A single turn carries every row of the set below to another of its rows. Some are shown first; where does it send the rows asked next?
vigeb: [  1 -10 -12  19  19 -38  -5  36   8  18 -13  13   3 -11]
dofi: [-13  -7  -4  33  12 -11   4  41   1  13  17  29 -36  -9]
guke: [ 11 -27 -17  33  13  -6 -22  20 -16  38  12  33  27  18]
zeren: [  7   8 -39  25   4  23   5  31  -5  25  18  16  14 -14]
Norud: [  5 -12  -8  20  17 -38  -6  32   8  19 -14  14   4 -11]
rog: [ -1  -8 -12  18  20 -39  -2  37   8  22 -13  15   4 -11]
sesez: [-15 -15  -6  31  11  -6   8  34   0  10  17  27 -36 -14]
Kat: [ -2 -20  12  24   8 -14  28  25  -3  25   7  42 -24  -4]
Lamiz: [ 20   8 -19  11   7   0  32  44 -14  22  12  27  19   2]
zuri: [  5 -31  -6  21  22  22   0   5 -11  14 -15  25   1   7]
Ditot: [ -1 -27  -4  17  27  21  14  11 -12  24 -14  34   6  11]
kenus: [-23 -19  -7  11   1   0   6  28 -13  26  40  12  13   0]
digan: [  3 -22 -18  31  18  -7 -14  25 -16  44  14  38  29  17]
siti: [ -2 -20 -29  34  19  -2 -28  30 -15  34  19  28  22  12]
sogob: [  4 -15  15  28   7 -18  21  31  -3  27   5  41 -25   1]
Temom: [-17 -12   1  27  15 -10  25  36  -2  23  14  37 -29  -9]
Toduk: [  2 -17   2  36   1 -11  -3  29   1   7  11  24 -36  -7]
vuv: [ -5 -26 -16  23  25  26  -6  11 -10   8  -9  20  -4   3]
Benu: [  0 -23   2  33   2  -8   2  21   1   6  12  25 -36 -11]
gake: [  8 -27  13  28  -1 -12  14  18   0  15   5  33 -29  -4]
Muzan: [ -4 -29   3  13 -12  -2  -2  14 -13  21  33   9  13   3]
kiguk: [  8   8 -30  21   7  18  23  33  -6  39  13  27  21  -8]
vono: [-16 -21   2   7  -1  -4  15  24 -16  34  35  19  18   5]
Zabo: [  2 -10 -32  23  -1   0 -21  57  -6  34  -2  45  -1 -12]
Fuvik: [ 34  -7 -18  24 -11  17   6  13  -5  26   4  21  19  -5]
tudaf: [  1 -10  -8  18  20 -40   0  36   8  22 -14  17   5 -10]
Rilo: [  5 -12  -7  18  17 -39  -2  33   8  21 -15  16   5 -10]
bini: [ 23  -1 -32  27  -8  22  -4  19  -3  18  13  12  13 -12]
Gule: [ -4 -29   7   9  -9  -5  11  15 -14  30  31  17  18   7]
Suno: [ -4 -17 -26  32  22  -5 -18  31 -16  42  18  34  25  15]
Ven: [ 23 -23 -17  22 -12  -4 -22  41  -5  33 -10  47   3  -5]
likeb: [  7 -24 -24  34  13  -4 -30  23 -14  33  15  27  23  14]
tekir: [ 17 -18 -14  18  -7  -6  -9  48  -8  44 -10  56   7  -3]
Gebok: [-15 -23  -7  13  -6   2  -5  21 -13  18  38   6  10  -2]
Tonib: [-12  -6   4  29  15 -14  21  41  -2  27  13  38 -30  -4]
Gez: [-16 -19 -21  21  34  26   3  21 -10  13  -4  24  -3   2]
volop: [  4 -11 -24  18   1  -3  -8  57  -7  43  -5  53   4  -6]
duka: [ 12 -21  16  32  -3 -16   7  22   0  16   5  32 -30  -1]
gon: [ 37  -2 -11  11  -4  -2  25  29 -13  17   5  24  20   4]
tes: [ 11  12 -32  14   8   5  19  48 -12  11  19  17  11  -6]
Zudi: [ 26   0 -18  18  -3  14  24  20  -7  40   5  31  25  -2]
Potup: [ 21   4 -32  20  -1   7   3  38 -10  -1  17   8   7  -7]
nanot: [ 14 -18 -27  25 -10   0 -29  47  -4  27  -6  41  -4 -10]
melet: [ 38  -5 -19  17 -10   3   7  26 -12   2   9  12  12  -1]
setaz: [-14 -19 -13  18  35  23  15  21 -12  24  -9  32   4   7]

Kat turns into sesez
vuv turns into Ditot
Now these:
Toduk turns into sogob
Zudi turns into zeren
siti turns into guke
Muzan turns into vono
Zabo turns into Ven
gon turns into tes

A single turn carries every row of the set below to another of its rows. Some are shown first; where does it send the rows asked next?
gezoz: [ -9  11  32  28  -6  15  10  -6  -6  -1 -10 -18 -42 -27  -6  -5  -2 -15
 -14 -11 -17  -2  21   3  12  11 -36   5]
veneb: [-32  45 -12   0 -11  -1  -9  25  -9  28 -21  34 -28   4 -23   5   8   7
  11  17  20 -15  21 -39   6  -6 -14 -10]
Zoduv: [-35  51   0   0  -3 -13  -2   3 -11  26 -18  18 -22  11 -22  19   1  -7
   3   6  30 -17  33 -49  20 -13 -17   4]
podum: [-30  55 -10   5 -21   2   0  17  -2  23 -23  25 -28   8 -17  12  14  19
  10  24  17 -21  25 -41  15  -6 -13 -13]
Mabo: [ -4   6  22  20  -2  14  12  -9 -22 -23 -13 -20 -45 -19 -20  -5  11   4
 -13 -10 -21   2   6  -4   7 -12 -27   1]
Nidom: [-25  53  -2   7 -17 -12   5   5  -7  23 -18  15 -19  14 -22  18   9  15
  -1   9  27 -23  26 -51  25  -7  -6   3]
zer: [ -8   3  22  24  -4  15   8 -10 -21 -20  -9 -22 -49 -20 -19  -5  11   5
 -14  -7 -19   1   3  -3   8  -7 -27   4]
dag: [-23  53  -5  10 -20 -11   4   9  -3  25 -18  22 -23  14 -22  16   9  17
   1  15  21 -24  18 -48  25  -4  -3  -3]
Zeva: [-28  52  -5   7 -20  -4  -1  16 -11  23 -26  16 -16   8 -23   6  15  21
   1   7  29 -22  33 -47  17  -2  -6   3]
bif: [ -7   1  28  27  -9  21   8  -4 -10   0   2 -16 -47 -25 -12   2   0  -3
  -7  -2 -21  -3   7   2   9   3 -32  -3]
Bupo: [-14   8  12  17   6   7  28 -13 -22 -15 -16 -12 -41 -29 -12  -8   7  -3
 -15 -15 -25   5   6  -3   9  -1 -17 -10]
tasav: [-41  53  -5  -2  -6   1  -9  12  -8  26 -22  21 -30   5 -17  14   5  -3
  13  18  26 -15  38 -42  11 -13 -26  -6]
zagon: [-25  51  -9   8 -17 -11   2  13   0  27 -18  30 -28  13 -21  15   6  11
   4  20  16 -21  12 -44  20  -4  -6  -8]
nakan: [-30  53   0   3 -10 -13   3   1 -10  23 -19  13 -18  13 -24  19   5   5
  -1   5  30 -20  33 -52  24 -11 -11   5]
tez: [-36  57   0   2 -15  -1  -2   7 -10  21 -26  10 -21   8 -17  15  12  11
   6  11  31 -20  44 -48  18 -11 -20   2]
nifu: [-21   2  14  20   7  10  21 -20 -25 -11 -10 -18 -46 -29 -14  -4   7  -2
 -14 -12 -19   5   5  -4   8  -1 -18  -5]
pez: [-42  46  -4  -2  -4  -3 -13  16 -14  29 -20  22 -24   4 -24   8   4  -3
   9   8  32 -14  35 -43   7  -9 -21   2]
tupad: [-17   5  12  18   7  10  24 -15 -25 -14 -11 -15 -44 -29 -13  -4   7  -3
 -14 -14 -22   5   4  -4   8  -3 -18  -9]
zukur: [-35  51  -1   4 -14  -5  -4  13 -14  24 -26  13 -16   6 -23   7  12  13
   1   3  36 -20  39 -48  15  -5 -11   8]
doful: [-17  13  13  24   2   7  27 -15 -16 -14 -20 -14 -43 -29  -7 -12   8  -3
 -21 -15 -23   3   9  -1  12   8 -14  -3]
gan: [  8  10  30  20 -10  16  25  -2 -11 -11 -10 -18 -29 -23 -13   1   6   2
 -11 -17 -24  -4  19  -5  13  -5 -28  -6]
Ramip: [-40  48  -1   1  -8  -4 -10  12 -15  27 -24  16 -20   5 -23   8   8   3
   4   5  36 -16  39 -46  12  -7 -17   7]
mutaz: [-33  50  -7   1  -4 -11  -4  12  -4  29 -17  33 -31  10 -20  15  -2 -10
   9  17  20 -15  19 -41  15  -9 -17  -7]
Giv: [  7   4  28  21 -11  20  20  -1 -13  -8  -3 -18 -33 -23 -15   3   6   6
  -7 -11 -25  -3  11  -4  11  -6 -27  -9]
Vok: [ -2  13  22  19   1  10  15  -5 -15 -26 -24 -15 -41 -21 -15 -12   8  -6
 -17 -16 -24   3  13  -1   9  -6 -29   2]
boso: [ -6  16  23  22  -1   9  12  -4 -11 -22 -24 -13 -46 -22 -11 -15   7  -9
 -19 -14 -22   2  12   2   9   2 -29   6]
Zuru: [-38  45  -8  -2  -5  -3 -13  21 -12  30 -19  30 -28   3 -24   8   4  -2
  12  14  26 -14  26 -39   5  -8 -19  -6]
Nik: [-28  57  -7   6 -23   2   3  14  -4  21 -24  18 -23   9 -16  12  16  23
   7  19  21 -23  30 -46  19  -6 -11  -7]
fozu: [-14  11  12  20   4   6  28 -13 -18 -16 -21 -12 -41 -30  -9 -11   7  -3
 -18 -16 -25   4   7  -2  11   4 -16  -8]
lup: [  4  14  32  22  -8  14  23  -3  -8 -11 -16 -19 -28 -25  -9  -3   4  -7
 -14 -20 -21  -3  25  -3  14   1 -30  -1]
bugi: [-41  55  -1  -1  -9   0  -6   7 -10  24 -24  14 -25   7 -16  14   8   1
  10  13  30 -17  44 -46  15 -12 -25   0]
vevu: [ -1  10  22  17   1  13  15  -6 -20 -26 -18 -18 -40 -20 -18  -8  10  -2
 -14 -14 -23   4   9  -3   8 -11 -28   0]
sot: [-33  53 -11   1 -15   2  -5  18  -2  25 -22  30 -32   6 -17  12  10   9
  15  26  16 -17  25 -39  12  -8 -19 -14]
taf: [-29  50 -10   4 -11 -11  -2  15  -1  28 -17  34 -32  10 -21  14   1   0
   7  20  16 -17  13 -41  17  -4 -12 -10]
Fanet: [-25  51 -10   6 -21  -4   0  22  -8  23 -25  23 -18   7 -24   6  16  23
   4  12  23 -21  25 -44  14  -2  -5  -5]
puzem: [ -4  15  34  24  -7  14  17  -4  -5  -7 -16 -20 -35 -26  -6  -6   1 -13
 -15 -18 -19  -3  26   0  13   7 -34   4]
kedes: [-13  10  23  30  -6  12   4  -8 -12 -17 -15 -17 -54 -21 -12 -12   8  -3
 -19  -5 -20   0   4   3   9   6 -28   9]
puliv: [-38  53  -9  -2  -9   2  -8  16  -5  26 -22  27 -33   5 -16  12   7   0
  15  23  21 -14  30 -38  11 -11 -24 -11]
Ber: [-21  11  15  26   1   7  24 -18 -17 -12 -18 -17 -45 -29  -7 -11   7  -3
 -21 -14 -19   2   8  -2  13  10 -15   0]
Tiz: [  0   0  27  24 -11  22  14  -3 -12  -3   2 -17 -41 -24 -15   4   4   4
  -6  -4 -24  -4   6  -1   8  -3 -28  -7]
Fil: [-23   8  15  26   2   8  21 -21 -21  -9 -14 -20 -47 -28  -9  -9   6  -1
 -21 -13 -17   2   6  -3  13   9 -16   1]
rab: [-34  51  -3  -2  -1 -13  -4   8  -8  28 -19  27 -27  10 -22  17  -2 -13
   6  10  25 -15  28 -45  16 -12 -19  -2]
Mel: [-24   5  15  23   4  10  20 -20 -24 -10 -10 -21 -47 -29 -11  -5   7  -2
 -17 -12 -16   5   6  -4  11   4 -17  -2]
Soli: [-31  58  -3   5 -21   0   1   9  -7  20 -26  12 -20   9 -17  13  16  19
   5  14  27 -23  38 -49  21  -7 -14  -1]
sisen: [-27  48 -11   4 -17  -3  -4  26  -7  25 -23  31 -22   6 -23   5  12  17
   9  17  19 -19  19 -40  10  -3  -7 -10]
puzak: [-10  15  23  28  -4  11   8  -7 -11 -19 -22 -15 -51 -23 -11 -15   7  -7
 -20  -9 -21   2   9   3  10   6 -29   8]
lilu: [-11   6  31  30  -7  19   7  -6  -7   2  -3 -17 -47 -26  -8  -2  -1 -12
 -10  -6 -18  -3  13   3   9   8 -35   2]
Zug: [-12   6  23  29  -5  15   4 -11 -18 -17 -11 -20 -53 -20 -16  -8  10   2
 -16  -4 -18   1   2  -1   8   0 -27   6]

gezoz turns into lilu
sisen turns into Fanet
Now these:
tasav turns into puliv
nakan turns into Zoduv
doful turns into Ber
puzak turns into kedes

A single turn carries every row of the set below to another of its rows. Some are shown first; where does it send the rows asked next?
Giso: [  7 -11  -9 -27  28  -2  -9  16   3   4  15   2  -7   8  40  36 -30]
gegez: [  4  28 -19  -5 -13 -10   0   2  32 -13  11  -8  -3   3  10  63  -9]
mot: [ -5  -9 -11  10  15   0   7 -16  14 -14  -6   5 -33 -17  17  35  -9]
gafe: [ 11  10 -11 -19  24 -13   1  -4   1 -13  28 -13 -17  12   8  52   5]
mip: [ 14   8  13 -18 -15  -1  -5 -27  19  -7  21 -15 -16 -13  -5  13 -14]
Nor: [-23  -7 -10  -3  13 -20  18   1  24  -8 -23 -18  -7  -1   0  26 -22]
sofan: [ 10   7  -8  -9  -3 -12  -5   5  10  -9  15   6 -11  -6  23  73  -8]
Liko: [  7   6 -10 -14   0 -12  -2  -1  17  -6  -9   0 -10   0  33 -21 -28]
lav: [  8  -7 -10 -43  -5  -2 -15  27  23  -2  -3  -4  12  20  16  22  -5]
soke: [ -3   0 -26  -7  27 -14   1  21  -1  -9  -8   9  11  -2  32  40 -17]
Gevu: [ 14 -36 -12  -9   2 -16   1  -1   7 -12 -17   8 -10  -5   0  11  -5]
Sov: [  4  30   0 -11  -2  -9  -4   1   6  -6  -7   2  -4  -3   9 -18 -20]
sus: [ 31   0  -2   3   0 -18 -10  -5  11  -2  17 -33  -4   3 -11  19 -35]
tife: [-28  -5 -18  15  -3   0   0 -14  -2   2   8  -3  -7  -8  21  26 -25]
kefiz: [  7  20  -6  -7  -8 -21 -13  16  -3   5  12 -28  13   6  -2  16 -39]
bup: [  0  11 -14  16  -4 -18  16 -21  15 -14  -6  -2 -23  -3   3  36   2]
fot: [  8  25  -1 -10  -7  -6   2   0  13  -4  26   1   0   5  19 -16 -12]
pof: [  9 -25 -20 -15   5  -8  -3   3  14  -7  12   1  -4 -11  17  66 -21]
raro: [  4 -24 -23  -9  -5 -11   3  -9  20  -6   9 -27   5   0   3  57 -10]
sebu: [ -4  23 -46  -2  -4  -2  -3   7  17 -13 -15   1 -15   8  12  26 -11]
Bepuz: [  3   4   2   5 -26  -6  -4 -34  11   6   9 -14  -5  -8   4  17 -13]
dusuk: [ 22  16   0 -24 -31 -12 -15  -1   4   4  21   4 -11  16  13  12 -24]
gesa: [ 28  15  -9 -44 -12 -17 -12  13  22  -6  24  -8   4   8  30  23 -17]
daz: [ 12  22 -15 -10  -4 -10  -1   7  33  -1 -13   2 -14   7   0  -8 -29]
Repuv: [ -6 -21  -1 -20  24 -15  10  11   0   6   6  12 -22  -2  28  20 -29]
kun: [  8  -2  21 -21 -13 -16   0 -32   9  -5  17 -18 -14  -8  23  19 -12]
gufot: [ 11   7 -21  -4   9 -18   1  27  33  -5   2  15 -18   8  10  33 -43]
befo: [-17 -14  -3 -12  31  -9  14  -2  16 -14  -9  -1 -19 -15  11  39 -18]
mopu: [ 12   5 -31  -5  16 -23   2  21  11  -8 -14 -14  19  19  19  40 -14]
Rer: [ -9  17 -34 -11  14  -3   1  28  16 -12  -4  16 -11  -6  26  31 -14]
dato: [  8  -6  20   0   3 -16  -1   2  20 -12   9  -5  29  -9  20  45  -8]
Mab: [ 18  17  15 -16  -4   5 -12 -21  23  -6  19 -13 -22  11  11   4 -23]
Doz: [  2   8 -15 -11   8 -12  -1   4   5  -4  15 -35  -5  -2 -15  -5 -23]
tal: [-10   1 -12 -41  13   8 -21  20  19 -15 -13 -12   7   6  12  30 -15]
vikug: [  0 -24   4 -16  19  -5   7   1  11   4  32   0  -7  -9  33  38 -25]
Kevir: [ 26  35 -10 -28  -6 -12 -11   2  12  -3  22 -16   8  15   7  31   2]
nas: [  4 -13  31 -17  -5  -7  -6 -11  22  -2   5 -16  13   7  18  39  -2]
Zumul: [  6 -25   1  -3   5  -8   4   1  20  -4 -17   4   3   6  17  -7  -4]
Lomun: [ 38  23 -11 -23 -20  -6 -23   6  10  -4  19  -3   9   6  14  20 -20]

vikug turns into Repuv
Doz turns into kefiz
pof turns into befo
Now these:
kun turns into Liko
Gevu turns into tal
Nor turns into mopu
lav turns into nas
daz turns into Kevir
bup turns into sebu
Rer turns into sofan
tife turns into gufot
Lomun turns into mip
Mab turns into fot

